(in the rows, 128 means zero)
which system made each run
V, trace 1 (11 x 20)
[[105 108  99  46 134 115 115 134 183 108  80 125 126 144  90 118 109 108
  151 160]
 [146 117 170 137 136 149 175 133  97 118  96 111 176  66  95 173 103 105
  130 120]
 [133 164  86 166 105  99 112 117 116 156 128 118 119 142 101 175 104 199
  125 181]
 [147 106 122  81 100 168 119  84 131 184  81 182  98 121 125 111 136 128
  150 113]
 [156  75 134 154 134 154  74 121 104 112 176 129 144  74 153 175 127 125
   85 118]
 [ 99 159 131 137 115 126 107 139 100 135 142 139 111 191 184 167 186 154
  162 142]
 [127 118 131 126 136 145 149 114 135 140 168 161 104  96 108  47 194 129
  131  86]
 [124 122 155 161 156 112  65 158 164 113 157  88 134 119 174  96 110  82
  145 153]
 [ 78 179 148 134 139 137 172 145 105 124  99  93 119 172 163 121 120 130
  100  81]
 [106  97  76  95 159  99 151 140 153  89 132 135 149 118  83  70 124 148
  101 160]
 [159 123 188 104 138 115 145 171 140 142  89 121 177 138 116 140  83  86
  163 153]]
V, trace 2 (11 x 20)
[[175 127 129 189 118 125 122 136  74 153 112 100 101 132  94 152 123 167
   94  75]
 [128 121  70 121  97 127 112  75 153 122 128 179 127 150 186 115 127 141
  140 175]
 [143  98 183  86 104 161  93 163 115 119 150 149 136 123 108 144 151 107
  111  59]
 [133 127 105 191 149  84 135 112  83  76 157 100 115 127 168 139 165 125
  157 155]
 [ 89 197 161 103  86 135 133 129 176 162 164 158 120 152 119  83 135 131
  147 118]
 [133  83 120 128 172 111 101 121 117 103 105  70  89  89 108  84 114  86
  120  90]
 [ 69 173 147 122 129 130 151 132 129 114 138 120 180 131 188 157  84 123
  118 177]
 [117 123 119  85 148 110 148 158 103 149 105 120 103 153  46 119 143 173
  104 101]
 [170  93 115 138 158 118 154  94 147 144 115 150 157  89 144 113 104  99
  159 197]
 [155 156 163 135 104 153 108 153 146 175 137 115 130 155 117 197  92 147
   81  93]
 [141  94  45 132 142 130 137  87 121 100  87 138  85 142 144 142 174 148
  131 129]]
R, trace 3 (11 x 20)
[[111 125 129 124  97 125 126 152  87  86  57 128 144 116  85 122 155 135
  197 136]
 [150 136 138 163  68 116 130 101  81 124 123 145 153  74  79  83  88 147
  130 121]
 [143 130 140  90  77  88  74  80 106 135 128 126  89 149 119 131  75 110
  129 113]
 [112 116 156  61 136 111 167  76  73 117 158 147 121 118 146 161 117  97
  108 109]
 [110 137 144  99 159  92 126 126 133 134 220 128 113 113  94 147 165 131
  130 151]
 [119 162 141 135 180 133 155 104 143 210 128 110  78 108 120 107 161 118
  168 139]
 [110 143 114 168 165 169 115 115 174 175 152  95 113  87 153 131  99 136
   69 122]
 [ 80 129 112 106 157 155  76 165 153 147  97 105 121 171 180 162 125 146
  109 152]
 [118  90 132 126 166 167 157 188 106 128  99 153 183 126 139 118 153 165
   99 141]
 [189 104 123 182 122 113  94 185 141 135 128 142 157 156 117  97 137 160
  138 156]
 [196 128 127 167  91 131 153 117 125 132  74 149 126 181 164 110 118 114
  140  91]]
L, trace 4 (11 x 20)
[[ 88 103  95 108 163 158 160 148 169  65 146 136 168 111 156 139 156 120
   98 140]
 [129 124 137 145 169 123 119 206 157 131 104 106 148 135  92 120 168 140
  177 165]
 [159 153 114 205 117 135 175 134 119 147  72 109 142 115 102  86  99 151
  120 109]
 [147 125  90 124  68 135  65 127 175 126 109 147 133 163 132 120  74 155
   93 126]
 [136  89 141  80  90 139 114 129  75  83  73 152 141 156 142 165 139 108
  149 101]
 [137 134 141 135  97 102 156 128  81  87 193 167 170 113  97 148 152 156
  135 149]
 [168 158 147 131 120  83 131 100 139 180 158 132  81 147  93 109 147 118
  179 131]
 [127 150 134 145 107 143 139  52 142 123 138 106  91  82 147 128 102  78
  119  77]
 [ 40 145 113  87 130 135  70 120 148 103 154 101 107 127 157 160 132 126
  122 151]
 [ 68 117 139  89 184 139 162 141  84 141  93 127 127  97 119 100 168 133
  158 149]
 [141 118 135 169 167 119 124 146 130 170 161 118 159  71 106  84  91 155
   96 172]]
R, trace 5 (11 x 20)
[[110  76 129  75 152 117 124 131 105 122 102 136 154  69  79  78  97 120
  132 161]
 [160 144 186 132 126  86 120 141 105 173 141 110 154 126  97 149  59 124
  133 160]
 [162 139 105 106 139  97 171  85 117 178 132 138  92 180 117 158 103 156
   83 121]
 [156  90 108  87 148 147 131  92 180 140 180 171 126 117 149 180 155 106
  116 151]
 [135 141 151 159 158 155 129 155 130 140 145 100 116 118 135 206 194 119
  160 117]
 [ 96 165  82 197 127 159 136 119 120 148 127 126 107 108 137 106 174 190
  126 132]
 [109 108 120 134 107 185  46 140 164 144 103 138 118 108 155  77 128 128
  123 110]
 [111  99 161 141 134 133  94 162  63  93  87  98 150 136 187 126  99 113
  109 108]
 [113 137 137 115 107  88 143 165  97  92 155 156 168 183 130  81 121 166
  106 138]
 [186  88 133  98 139  89 146 133 152 122 120 151 120 154  95  62 138  92
  158 120]
 [179 146 146 168 131  95 178 100 150 102 146 103 143 116 141 148  91  66
  141 127]]
W, trace 6 (11 x 20)
[[174  94  85 146 144 123 135 129 190  81  96 108 143 144 154 136  90  90
  109 133]
 [112 152 119 129  90 143 154 166 154  60  95 122 184 157 116 181 116 131
  133 133]
 [147 115  89 123  94 108 154 132 108  92  85 147 144 119  38 118 136 162
  148 136]
 [166 132 149 131  69 123 103 102 135 155 110 154 149  93  87 127  84 115
  173 158]
 [136 139 146 123  72 130  84  80  79 136 123 115  98 125 128 182  84 125
  105  80]
 [ 84 119 107  77 109 121 112  64  82 112 163 163 112 117 163 158 141 142
  122 150]
 [ 99 124 182  83 150 138 128 130 104 143 191 142 122  87 107 142 181 111
  141 117]
 [129 150 142 184 178 104 138 105 102 169 171  89  79  93 140 109 158 121
  145 130]
 [ 84 172 124 137 158 154 123 117 189 180 147 111  93 137 172  89 119 131
  102 120]
 [ 91  87 107 107 199 158 117 164 152 110  90  86 122 124 158 120 139 114
   90 110]
 [108 130 134 155 168 129 158 199 124 118 105 120 190 140 149 117 133 160
  129 182]]
W, trace 7 (11 x 20)
[[115  90 152  95 173 128  87 163  95 167 166 137 134 124 129 110 123 169
   67 137]
 [158 114 160 122 182 100 135 145 104 173 132 133 112 185 184 130 155 116
  150 154]
 [177 130 132 157 152 142 182 135 164 150 177 149 137 158 163 125 141 128
   74  95]
 [155 111  77 145 151 130 122 148 205  87 131 115 113 167 148 144 175 109
  146 133]
 [122 147 124 168 108 170 185 153 154  82  83 132 170 110 124 113 148 111
  154 103]
 [128 126  87 169  88 118  90 160 146  86 102 111 144 110  67  87 110 161
  127 132]
 [119 136 147 103  74 119 111 119 109 123  53 138 145 139 121  90  73 113
  172 137]
 [143 100 147 101  90 103 102 112  73 108 144 135 152 117 108 141  58 138
   69 111]
 [126 128 139  73 115  70 112  94  91 118 165 145 117 165 142 179 124 121
  158 170]
 [149 137 161  97 133 125 196  83 113 147 188 154 116 105 104 161 148 108
  119  94]
 [133 139  99 158 160 119 110  89 162 143 188  98  81  91 123 169 160 117
  143 147]]
B, trace 8 (11 x 20)
[[137  75 116 110 162  89 114 121 105 133 102 135 138 136 162  57  88 125
  118 170]
 [171 131 185 118 132 121 142 165 152 157 164 142 172 170 152 138  85 115
   88 123]
 [174 102  98 125 172  82 170 127 140  94 145 110 102 187 132 151 162 109
  121 117]
 [150 138 110 116 129 155 190 110 209 130 137 165 148 106 110 147 156  99
  155 143]
 [151 126 118 167 114 150 101 148 150 105 112  83 111  94  71 185 150 120
  148  91]
 [ 90 165  84 163  89 147 141  92 111 107  66 124 129 109 136 135 120 158
  156 148]
 [102 125 130  94  67 153  74 138 104 131 112 152 137 110  76 105 104 171
  101 107]
 [128  92 154 120 128  96  95 113  30 119 112 132 142 125 162 129 103 129
  139 161]
 [125 167 174 119 114 102 159 121  98 163 196 164 142 161 150 110 119 153
  101 129]
 [153  92 133  88 170  88 113 102 137 134 181 128  67 150 138 112 162  90
  134 114]
 [112 153 161 136 167 160 167 117 176 141 159 117 140  95 177 151 141  71
  142 130]]
G, trace 9 (11 x 20)
[[ 72 168 138 126 115 132 143 147 160  79  90  80 157 119 122 111  71  98
  123 114]
 [ 94 145 102 103 115  91 131 147 144  98  94 111 155 131  66 102  71 153
  127 175]
 [158 128 144 102 105  93 154 115  99 153  90 147 165 120  75 144  65 140
  144 176]
 [186 111 115 131 111  95 148  88  80 138 141 138 131 138 107 198  87 154
   91 137]
 [153 110  91  94 125 127 139  74 117 135 140 162  99 153 144 212 156 137
  122 133]
 [133  99 122 113 143 165 131 108 120 119 160 142 105  85 109 186 206 121
  140  99]
 [108 150 124 180 139 152  86 125 122 145 152 103  83  99 139 136 200 139
  171 124]
 [ 78 166 148 152 116 173  87 124 134 178 128 119  87  99 150  75 146 141
  127  93]
 [ 79 104 135 131 146 145  67 143 117 133 123 114 133 100 173  46 104 130
  100 129]
 [ 88 128 174 106 145 124 120 181 112 126 130 140 183 155 180  85 101 132
  113 161]
 [151 117 143 117 158  92 178 173 134 132 148 144 164 173 118  78 114 142
   97 138]]
B, trace 10 (11 x 20)
[[109 175 170 143  84 140 113 128 168 121 105 108 134 126 149  82  89  77
  162 103]
 [ 90 120 119 122 129 100 120 139 114  47 118  76 129 127 119  99  85 108
   85  90]
 [ 87 141 127  73 130  89 145 142 146  98 113 128 178 140 111 122  76 121
  140 201]
 [161 120 159 109 156  93 164 151 110 158 120  98 137 123  50 147  81 133
  100 123]
 [165 130  84 130 145  95 154  67 134 156 137 122 109 142 138 196  91 138
  107 171]
 [130 138 125  75 116 177 144 111 153 171 124 153 107 145 113 205 148 141
  105  94]
 [119  83  94 135 154 161 114 116  93 112 134 134 116  83 132 184 195 150
  129 134]
 [101 171 141 166 104 171 106 140 125 179 133 158 136 109 137 122 176 175
  172 159]
 [137 111 128 169 118 143  75 124  88 154 111 121  83 115 136  60 151 145
  122  80]
 [108 122 142 137 106 139  86 117 126 114 136 153 150 139 223  76 104 110
  122 143]
 [110 126 178 107 136 110 122 197 120  89 153 124 147 176 139  79 140 113
  109  91]]
G, trace 11 (11 x 20)
[[104 122 110  79  88 158 117 112 176 118 107 183 137 142 144  53 135 113
  138 116]
 [133  87 173 121 134 100 106 164  88  64 136 110 163 101 117 103 113  83
  138 119]
 [108 199 138 155 110  73 171 126 112 112 147 117 138 185 148 125 112 140
  148 156]
 [148 125 115  68 120 109 155  92 177 145 141 149 107 133  72  95  96 111
  103 102]
 [150  84 126 122 163  99 124  97 118  95 112  93 136  85 136 168  95  70
  146 161]
 [ 87 192 132 133 119 135 156 136 132 132 149 105 136 138 116 218 121 157
  110 137]
 [131 114  69  99 147 131 124 106 144 171 107 143  80 115  58 111 156 173
  129 140]
 [160  98 157 154 125 166  95 108 106 170 117 140 147  57 149 157 121 112
  155 151]
 [105 141 135 163 125 143  95 153  78 133 145 106 111 158 166 172 136 180
   72  92]
 [105 112  91  93 136 153 129 119 148 143 119 187 112 152 159  70 186 157
  133 139]
 [158  84 191 129 137 147  98 169 126 118 164 143 164  92 134  99 153  84
  142 106]]
L, trace 12 (11 x 20)
[[170 113 130 149 122  97 122 183 144  97 167 142 163 186 140 100 120 146
   89 128]
 [183 124 141 121 117 101 166 150 147  97  95 131 129 199 130 113 132  87
  149  87]
 [142 145 114 140  79 119 160 130 165  40 145 128 158 129  95 137 118 103
  130  96]
 [105 172 119 109  84  97 117 138 158  91 102 112 118 151  71 137 137 120
  195 142]
 [ 99 153 123 124  82 134 158  89 109 115  88 131 128  65  62 107 115 128
  163 118]
 [100 144 123 112  85 115  66  93 117 152 135 129 121  83  90 134  81 153
  136 172]
 [107 126 155  79 126 130 121  75  62 182 102 138 100 108 134 159 101 134
  128 131]
 [124  97 129  99 157 130 128  86  97 154 193 158 129  85 143 163 121 143
   82 154]
 [143 117 156 114 195 126 122 124 129 197 169 122  98 138 167 169 159 116
  135 154]
 [134 127 122 171 192 160 176 118 141 151 157 107 110 108 171 140 162 122
   85  95]
 [116 126  96 161 172 152  95 164 200 133 145 110 117 152 175 112 157 136
  115 144]]

runs to name
trace 13 (2 x 20)
[[117 149  79 177  98 115 117 101 132  59 158 110 120 153 170 150 123 139
   96 116]
 [ 80 133 135  45 105 139 137 141 154 106  92 158 134 147  98 100 154 116
  170 127]]
 : B
trace 14 (2 x 20)
[[164 103 124 152 154 164 133 155  94 179 113 150 117 144 132 164 183 183
  114 120]
 [192 107 109 202 119 149 126 117 133 148 157 170 133 133 181 108 163 147
  118 128]]
 : L
trace 15 (2 x 20)
[[136 105 105 127 183 148 163 145 132 154 136 142  97 126 113 112 222 150
  136 116]
 [157 116 114 187 133 170  95 125 182 163 136 140 130  78 148 107 155 123
  158 155]]
 : B
trace 16 (2 x 20)
[[ 77  90  83 100 165 136 108 110 135 103 119 103 113  78 117  85 103 131
   73 122]
 [ 92 135 181  93 138 122  88 167 133 143 119 120 175 129 153 139  89 109
  153 189]]
 : R
trace 17 (2 x 20)
[[138 105 168 101 142 148 148 171 123 166 153 159 175  90  70 102 124 151
   99 130]
 [188 113 122 182 152  74  96 116 102 150 142 101 101 149 149 154 122 130
  151 164]]
 : B
trace 18 (2 x 20)
[[128 134 175 123 155 178 164 136 134 160 144 134 163  92 156 206 137 110
  122 132]
 [119 146  87 172 149 125 113 145 125 130 156  99  85 143 103 157 191 184
  120 121]]
 : B
trace 19 (2 x 20)
[[145 180  99 158 120 103 135 128 158 190 115 118 115 171 103 137 101 184
  130 169]
 [165  86  94  98 127 182 137  94 170 162  87 162 123 119 135 152 111 127
   91 108]]
 : R
trace 20 (2 x 20)
[[124 155 152 162  74 124 124 141 147  76 155 148 195 111 148 128 108 110
  163 166]
 [126 147 124 117 101 107 137 136 109 108  71  98  90 159  61 114 133 132
  141  64]]
 : R
trace 21 (2 x 20)
[[115 128  92 104 120  91 171  74 115 114 100 143 143 119 120  79  68 135
  126 173]
 [150 108 155  71 115 100 111 123 129 122 163 137 161 125  97 194  73 114
  111 160]]
 : G
trace 22 (2 x 20)
[[135  83 106 132 124 169 110 145 112 106 133 159 110 124 128  99 210 150
  119  74]
 [132 115 150 186 117 124  84 134 102  96 139 129 139 105 184  78 157 101
  180 140]]
 : R
trace 23 (2 x 20)
[[165 102 103 177 152 160  89 173 165 160  73 101 121 140 135 120 123 146
  114 120]
 [156 100  86 164 114 160 136 149 138 114  66 151 157 164 173 115 123 156
  105 127]]
 : B
trace 24 (2 x 20)
[[179  77 127 122 140  82 101 118  88 105 126 107 128 155 144 184  82 108
  104 139]
 [130 161 128  97 103 128 189  88 128 127 161 171 130 166 142 196 149 132
  129 128]]
 : V
trace 25 (2 x 20)
[[105 156 156 147  99 168 129 120 116 176 126 178 147  93 151  66 151 147
  165 148]
 [145 100 159 144 125 110  57 152 100 137 161 114 116 140 144  80  99 135
   78  89]]
 : G
trace 26 (2 x 20)
[[ 76  91 125  84 164 140 152 129 124  73 145 132 162  60 116 102 141 104
  119 137]
 [105 160 173 156 157  94 117 178 112 140 146  77 140 114  87 126 123 135
  163 162]]
 : W
trace 27 (2 x 20)
[[142 127 140 145 124 139 168 116 148 112 181 170 135 100 135  60 189 101
  153 107]
 [126 154 139 176 134 112  95 128 163 102 139  66  88 117 132  98 132  77
  163  98]]
 : R
trace 28 (2 x 20)
[[101 130  96  99  87 110 123 106 129  41 149 128 120 113  78 151 151 121
  143 115]
 [ 97 161 143 113 104  92 120  93  95 119 131 119 101  99  85 134 147 113
  204 153]]
 : G
trace 29 (2 x 20)
[[144 139 189 109  75 154 117 160 145 131 171 179 163 125 101 108 148 122
  139  94]
 [169 103 113 171 122  82  99  90  88  89 128  95  80 126 132 112 137  99
  150  98]]
 : W
trace 30 (2 x 20)
[[158 140 134 167 101 131 104 180 144 111 136 106 129 128  55 169 156 150
  145 102]
 [142 152  90 168  81 127 144  69 116 135  66 144 106 120 134  90 124 135
  176 136]]
 : W
trace 31 (2 x 20)
[[175  95 115 129 117 124 130 137 152  94 174 169 178 164 171 174 121 129
   91 150]
 [175 129 134 121 108 122 146 146 138 106 127 142 109 193 105 165 190 117
  163  87]]
 : V
